Each path is a new rotation, seen through one point. The rows after it are directions, each followed by how far the rotation turns it, in deg/step (0 if it stays put).
Each turn is a multiple of 5 degrees from 10 to 175, or 0.
Each row of a path follows its step; steps can be skipped.

step 0: [ 10  42  45   6   8   5  17 -14 -10  31  -5  -6 -16  18 -20 -30 -28 -37
  12   6  12   2   1   1 -16]
step 1: [-16  15   4 -32  40 -10  23 -18   6  -7   5 -15 -11  -1 -13 -24 -31 -38
 -17 -32  29  -3  10  24  -9]
step 2: [-37 -27   2 -24  16   2 -12   9  -5 -18  -9 -21  14 -16 -17 -27 -22   8
 -30 -20   4  22 -15  50  -7]
step 3: [-16   3 -13 -21 -34 -20 -15   4  -6  20   3   3   6   4 -19 -27  11  20
 -11  16 -25  44 -14  51   0]
step 4: [ 23  29 -13 -28 -33 -26  12 -14   3   6   5  19  17   7 -15  15  -5  17
   7  41   5  14  13  28 -35]
step 5: [ 31  25  18   7  -9  -5   4   1   0 -29 -21   2  15  28   8  13 -49 -18
   8  28   3 -13  -6  20 -42]
step 6: [ 14  16 -12  12  26  -2   5   9   2 -13 -22 -11 -29  49   7  -3 -32 -33
   6 -28 -10  18 -20  18 -24]
step 7: [ -9  -8 -13 -10  44  14  25   2   3   5 -20  -4 -26  19 -21  -6  -8  27
   1 -26  22  48 -10   8 -24]
step 8: [-32  -7  30 -11  12   4   8 -16   3  11 -17   4  14  22 -24 -51   1  30
   2  27  23  40 -10   1   1]
step 9: [-15  21   7 -27 -19 -30  -1 -37  19  -6  18 -14  32  22  -8 -41  20 -20
   3  21  22  15 -10   8  -6]
step 10: [ 16  13  -7 -19 -22 -10 -12  -3   9 -24  12 -39  29 -16   2  -7   7 -18
  -1  -6  27  -4  -7  29 -58]
step 11: [ 16  18   8  23  -6   9 -23  38  -8  22 -18 -15   1  -9  -2 -14 -10 -17
  13 -10  -4   5 -11  51 -48]
Speeds:
[ -1  -3  -3   6  -6   8  -5  11  -9  22  -3   3 -14  -6  -8   4  11  20
   6  -4  -4  20  -3   3  -5] -> 85
[ 11  -9   4   7   6   0  -6 -14  13  -7 -11   1  -9  24   2   4   1  10
   1   0  -1  10   2 -22  -7] -> 40
[-12 -17   6  -4  19  -3  14  11  16  -2   1   2  -9   6  -7  -9   0   9
   6  -9 -10  -6   7  12   9] -> 65
[-14  -8  22  12   4   2 -21  11  -9  -1 -13  -2  13   3   2   2 -12   4
   5  12   0  -4  -4   3   1] -> 125
[ -1  -1  -9   6   0  12   0   8  16  21  -4  -5  -9  -1   8   2 -27 -12
  -1  -5  11  -3   5  -5  -2] -> 65

step 0: [-24   5 -17  -3  33  -2  50  -8  13  -1 -39 -28 -13  11  18  16 -17  16
  -1   6  11  -3 -22  14  -6]
step 1: [-29  -3 -15  -1  -2  13  14 -17 -10  13 -36  -5 -15 -13  18  19  -7 -12
  30   3  23  34 -31 -23 -21]
step 2: [-18   7   1   6 -27 -15  14  21   1  -4 -26  13 -41  31   0 -12 -10 -15
  29 -17  17  19 -35   7 -16]
step 3: [-25  26   4   7   4 -27  31   8  15  -5 -39 -13 -31  -6 -29 -30  10  15
  -2  14  19  -1 -19  -6 -13]
step 4: [-39  20  15  -7   5 -10  14  -3 -16   8 -18 -43 -19 -12   0  13  32  -3
  11 -18  22  -3 -21 -33   7]
step 5: [-29 -14   2  -6  14 -11  37  29   4   9 -20 -24  -6  16  19  12 -18 -14
  13 -40  26 -13 -26   9   5]
step 6: [-16  -8 -24   0  25 -29  17  -7  19  35 -32  -3 -12 -13   1   1 -25   8
  19   7  26   6 -34  -3 -28]
step 7: [-14  24 -17   6   0 -22  -2   1  -8   8 -15   3 -35  28   9  20  20   7
  37   2  10  26 -37 -22 -13]
step 8: [-18  18   2   0  11   3  42  23   4 -31 -25 -11 -39  32   6  -2  -3   9
  -6   8  18  10 -37   4   1]
step 9: [-34   3   8  -5   6   9  37 -25 -10  -8 -32 -27 -29 -33 -11  -1  -7  -5
   2   0  20   2 -27  -9 -26]
step 10: [-46   0   7  -5 -12 -14  17   3  -7   5 -25  -8  -4  11   7  -2  13 -28
  39 -43  17   8 -12 -17 -23]
step 11: [-24  -1   1  -3   3 -43  28  21  33  29 -35  -5 -13  26   1 -24  -5  -3
  -5  -3  30  -1 -24  -1  -1]
Speeds:
[  5  13  -1  -7   5 -17 -15  -2  -7  -2 -14   4  -6  19 -12   2   6  13
 -17   0   6   5  10  -5   2] -> 85
[ -6   7  -8   4  -7  -2   6   5  -6 -12  -1   0   1  16  -1   8   0   7
  19 -19 -16 -11  10  16   3] -> 135
[ -7 -15   5   1  -4  18   7  -1  -8  -8  -3 -19   5   1  -8  21  -5  14
 -13  -3   7   4   2  -3   9] -> 85
[  7  -7  12  -3  -5   3  -1  21   1  -3   9   5  -5  23  13  -2  -1 -15
  -9 -10   8   5 -10   1  11] -> 125
[ 12   8  -3  16  10   6  -2  -4 -10  -1  -2   4  -6   2  19  11  -7   7
   1   8  -3  21  -5  16  -9] -> 55

step 0: [ 46  30   7   1  -7  15  46  -1  -7  26   5  19   3 -18 -30   6 -38 -20
  -4  -8 -10   7  40  -8 -24]
step 1: [  3 -18  15 -15  26   8  -9  -1 -29  31  34  -7  21 -12 -15 -12  55  22
  11 -11  40  10  26   6   7]
step 2: [ 25   7 -33 -32  37  -6 -19   6  43  50 -29  10  -8  -9  -7 -10 -17  -2
 -14  22   1 -24   9  18  -5]
step 3: [-17  17  33 -12   5  13  32  42  29  11  26  20  22  -1  39 -28  12  11
  18  -8 -18   8  35 -19   4]
step 4: [-10  17  30  -3  35  -8 -22 -30 -17   6  -8  -7  20  17 -47 -38 -25  16
 -12  11   2 -21  23 -20 -34]
step 5: [ 32  16 -22  -3  -9  -1   8  18   3  19  17   6  17   6   2 -59  16   0
  36  13   6  28 -30  39 -18]
step 6: [ 15   0 -23  -1  29   8  50 -31   8  21 -24   4  42  15   9   5  -6  47
  -5 -20 -18 -22  15 -13   5]
step 7: [  8  24  -9  19  21 -13 -23  28  -8  15  46  38  27  29 -35  13  -1 -11
   6  -7 -14  27  31  11   8]
step 8: [ -2 -16 -19 -57  26  12  -8  -3 -34  19 -32  15  30  -9  14 -22  14  -3
 -18   7   2  34  -1 -22 -33]
step 9: [ 28  44  -1 -22  38  19  22 -32  26  -6  25  28 -18  12  12  -3   8 -27
  34   4  -8 -20  16   8  -7]
step 10: [ 17   5  31 -55 -12 -10   9  12 -12  -7  12  -3  51 -13 -25 -22  -6  16
 -21 -24  -4  -9  28  13  24]
step 11: [ 33  30  -8  14  20  19  -1   1  -1  23   5   6 -12 -28 -38  -9  25  27
  -6  59 -12  20  20  -9 -15]
Speeds:
[-11 -11   7  -4   3   2   5  11 -19  -9  -9  -3  21  -9  17  -8  13   8
  -4  -7   8  -5   0   5   6] -> 160
[ -8  -1 -17   3  -2  -9 -10  13  10   8   0   7   2  -7  -2  10  12  19
  -8   8 -18  -5   5  -3  14] -> 80
[ 12 -14  -5   9  -4  15  -6  -6  21  -6 -20  11   8  -4   1  -9  14 -12
   3   3  -2   1  -2   2  -3] -> 115
[ -6   8  -1  12   8   5   7  10   9 -12  23   5  -4   2   2  -6  16  -3
   5   8  13  16  -4   5  13] -> 170
[ -8   2   4  12 -16   1 -11 -11   7  -5   9  -6   2 -10  16  19  -2  -1
 -17  -1   7  -1 -15   5  -9] -> 0
[ 10  -6  21   7   6  10   0  14   0  -9  -4   9  -8   9  -3   6  -6  15
 -16  -3 -11  12   4   9  -6] -> 100

step 0: [ 11   2 -20  14 -22 -17   0 -15  16   0  17  -6 -23   3  31  -6 -48  19
 -37  18 -49  33 -39  11   1]
step 1: [  1  23 -16 -50   5  26  -6   8  55  37   4  14   4  11  -2 -20  -7  -3
   3  17  10  -6 -46  41  -1]
step 2: [-18  18 -50  -4  22  21   2  22  27 -17 -22  32 -42   1   9 -48  -8  -8
  18 -19  -3   3  34 -14   4]
step 3: [ -1  -1   4  13  -1   4 -24 -18  -7  -8  21 -17 -12   1 -42 -54  32 -49
  38  -3 -27  22 -15 -20  13]
step 4: [ -5 -25   6   4 -43  18  29   4 -18  19   7  14  41  46   4  -5 -20 -31
  39   4 -11  31  27  -5  15]
step 5: [-33  -2  37  10  -4  32 -16   3 -17  51  13 -14 -16   5  35   4 -14 -16
 -29 -23  15  37  -3 -22 -27]
step 6: [ 15 -24   1 -53   7 -40  -7 -10 -26  -1  30 -16 -35  38  42 -18 -27   1
 -18  -9  -9  -4 -15   7 -10]
step 7: [ -1  82  -4  -9 -15  -3   3  -2   8   3  13 -16  -8  43  -9 -26 -28   7
  -2   5  33 -28 -15  12   5]
step 8: [  7  33 -63  15   1   0   2  27  16 -12  13 -21  -8   4   3 -23  16 -11
 -41  18 -17  42  29  14  14]
step 9: [ -2   0  -1  -9  14  -9  10  -9  36 -14  13  28  10   2 -37 -18  -3 -18
   8  -7   0  77 -50   4   9]
step 10: [ 36 -20  12  11 -31  28  -3  18  47  22 -27  35 -11  20  24 -34 -16   3
  27   4 -25  17   2 -19  -8]
step 11: [-24  -5  -4 -25 -24  44  -3 -14  -5  39  11   0 -25 -10  18 -36  36 -23
   7 -57 -13 -12 -11  -1   1]
Speeds:
[-10  14   5   1   7  -3  21   4  -1  -5 -12  11   5   6   1   5 -21   7
  17 -11  11   3   0  -7   5] -> 140
[ -4  14  -5 -11   8   0 -11  13   8 -14  -1   8  -7   8 -23  11   5  -8
   4  10  -9   6  12  -2  -4] -> 60
[  9   4  -6   6   2  13  -5   5   8 -15 -16   1   5  -6  -2 -11  -2  11
   0  -9  -8   8 -12  26  -2] -> 45
[ -2   0   6  -7  19   9   9 -10   8 -16  13  -4   2 -17   7  -4  -5  -9
 -12 -10   1   6  15  -4  -8] -> 115
[  5  -8  -5  21   3 -14   7  -7   6   3  -5 -12  -2   3 -17  -5   1 -13
   4  -1  16  10  14  12   2] -> 70
[ -9 -17   2   5  -3  12  13  10   4  -1   5  -3  -3  -2   1  15  -9  -1
  -1  21   3  17 -15   3 -13] -> 80
[  8  -1 -11  13  18  13  -2   6  -6 -12   9   7   2   9   4  -3   4 -10
  -3   9  15  -8 -11  -6  18] -> 65

step 0: [  8  35  36  28  38  -1   4  -4  -6 -35   6   1 -24   6  33   4   3  19
  27  -6 -32  36   1 -25  16]
step 1: [  9 -26  42 -16   5   5  27   7 -35 -11 -17  -6  25   0 -28 -16 -39  -7
  -9   4 -34  15  -4 -31 -33]
step 2: [ 32 -24 -23  15   4  26  -1  -4   1 -13   1 -11 -37  -1   2 -21  14  46
 -25   3  -4  24  49 -27 -22]
step 3: [-14 -46  26 -20 -12  20 -13   1  45  -2 -18   8  -6 -10 -27  26 -16   4
  17  34  17  32   1 -32  17]
step 4: [ 41  -2  -5 -22 -40  30  -5  49  23  14  19 -33   1 -16  -8  14   6  15
 -10 -21 -24  19  -8  19   7]
step 5: [ 26  20   6  18  39  26  -4 -15  28 -15  17  28  19 -41  -3  18  11 -14
 -13  -4 -11  20 -11 -12  50]
step 6: [ -7  15  16   9  23   4  19  47 -11 -22  18 -18 -22 -25  -9   2 -33 -11
  18 -21 -16   8 -47 -28 -24]
step 7: [ 37 -16  15   2  24  -5 -25 -42  -8 -37   2  -7 -16 -15 -13 -22 -18   9
 -51  -4 -33  -5  -7   6 -22]
step 8: [ -5 -21   7  -5  -1   2  33  -7  13 -42  15  10 -55  24   6  19 -30  23
  15  15 -13   0  22 -40  17]
step 9: [ 34 -58  19 -30 -12   4 -22  27   7  16  -8  -7   4  40  -2  -5 -26 -26
 -18 -11 -16  31   6 -12   3]
step 10: [ 49   6 -19 -13  -6  47   8   5  21 -20   2  34 -16  -5   8 -17  37   6
  28   2 -15  33  16   0  15]
step 11: [ -5  21  61  -1  22   5 -16  16  18   4  -2 -23  12 -16  -6  12   3 -20
  31  -1 -10  57  -4 -26   7]
Speeds:
[ 12  -1 -11 -16   0  10 -14   4 -17 -13  -5  -7   5  -7  -2   4  15  -3
  -8   0 -11 -16  10   5  -3] -> 135
[  6  -6  -9 -11  -3  -3  -1 -14 -13   3  -9  -9   2   1   5 -16 -17  17
   8  -5   5  -2   0 -17  14] -> 55
[ -4 -15  -8  -5  -8   1  -6  16  22  -6  -9   4   8  14   8   1   3   6
   2  -5  -2  -3  -1  11  22] -> 65
[ 15  -5 -15  20  -1   7  -4 -16  -5   2   1   7  -1  -1  17  -1   3  10
  -9  10  -3  12  -6  16   0] -> 140
[ -2  -3   6   2  -6   6   1   7   1   5  -3  -5  24  -1  -3  -6  18  17
   6  14   4  14  12 -10 -10] -> 40
[-12  -6  -7  10  -1  -4  -7   1  -5 -13  -1  -9   1 -10  17  15  -6 -17
  15  14  -1   6   7 -12   7] -> 135
[ -1   8 -16   1 -15   9  23  15  -3  -7   9   0 -14  -1   4  -1   0  12
  17   0  -4  -6  -1   2  -9] -> 170

step 0: [ -6  -1 -21 -11  10 -22   7 -21   8  29 -34 -28  42  18 -39   2   6  30
 -68 -10  -8  13 -12 -19  29]
step 1: [ -3   0  36 -16 -12  29  11  39   9  -4  31  26 -44  44  54  13   3  25
   0 -13 -13  23   1  25  24]
step 2: [ 20 -31  32  -9   6 -19  -4 -22 -15  12 -59  -2  -9 -46 -13 -37  53   9
  11  -3 -21 -27  -6  -8 -14]
step 3: [-30  20 -13   2  14  50 -14  31  10  -3  21 -19  -8 -26   6  -2  -3  11
 -32  13  47  23  51 -33  17]
step 4: [-27 -28 -34   7  -1 -43 -21 -17  53 -10 -32  44   8   5   4  16  12  24
  21  -8 -19   5   4  48   6]
step 5: [ 14  25   2  -7 -21  16  49  -8  -2  23  -6  -2 -33 -12  10  20  13   8
 -37  -3  51 -24 -58 -23  17]
step 6: [-14 -14  16 -23  -2  18 -13   7 -15  27  22 -35   5  -2 -15   2  22  13
  18 -22 -15 -23  52  75 -11]
step 7: [  6  43 -29  30  -2  23 -20 -26 -11  -9 -27  43 -29 -24   7 -46 -21  36
 -14   4 -11   1 -11 -16 -29]
step 8: [-38 -33  -7  15 -11 -13  16  38  -5  24 -17 -23  37  22 -22  17 -17  40
   7  27  16 -27  13 -12  48]
step 9: [ 22  35   6  43   7 -38   5   2  27  18   6  -8 -66  -1  51  11   0 -12
  11 -28 -11  11  10  27   5]
step 10: [-18 -16 -15 -41   0 -10 -21 -17 -44  51   8  12  19 -23 -14  -5  25   2
  -6 -39  -3 -40 -17 -46  -2]
step 11: [ 15  -3  15  20 -19  41 -19   3  26   8   0 -10 -18  35 -29 -16 -29  17
 -30 -30  22  55  41  12  11]
Speeds:
[  2  -5  19  16   5  -3  15  -7 -11  -1   7 -10  -7 -10  11   2  17 -14
   2  -4   4 -16   5   4   1] -> 100
[  0  -7   5   8 -10 -11   0 -13  14   0 -18 -13 -17  -2 -12  -4  -7  -8
  -5   1 -11   9   3  10 -13] -> 155
[-11   3   5   1 -11   3  11   1 -19  18  -6  -1   7 -11 -12  13   2  -4
  -8  13   4  19  -2  -7   4] -> 140
[ -4   9 -14  -2  -7  11  10  -3   4  -8  -3  -2   2 -13  -5   9  -2   5
   7  11  14 -13  -4  23 -13] -> 35
[  6   3   0  -2  -5  17   2 -21  16  16   0  -1   9   8  11   6   1  -6
   8  16 -12  -6   9 -10   2] -> 0
[-13  -6  -9  24   0   9  -3 -14  -3 -16   1   9  12   3  -8 -13  -1  -2
  -9   1   6   2  15  -3   6] -> 90
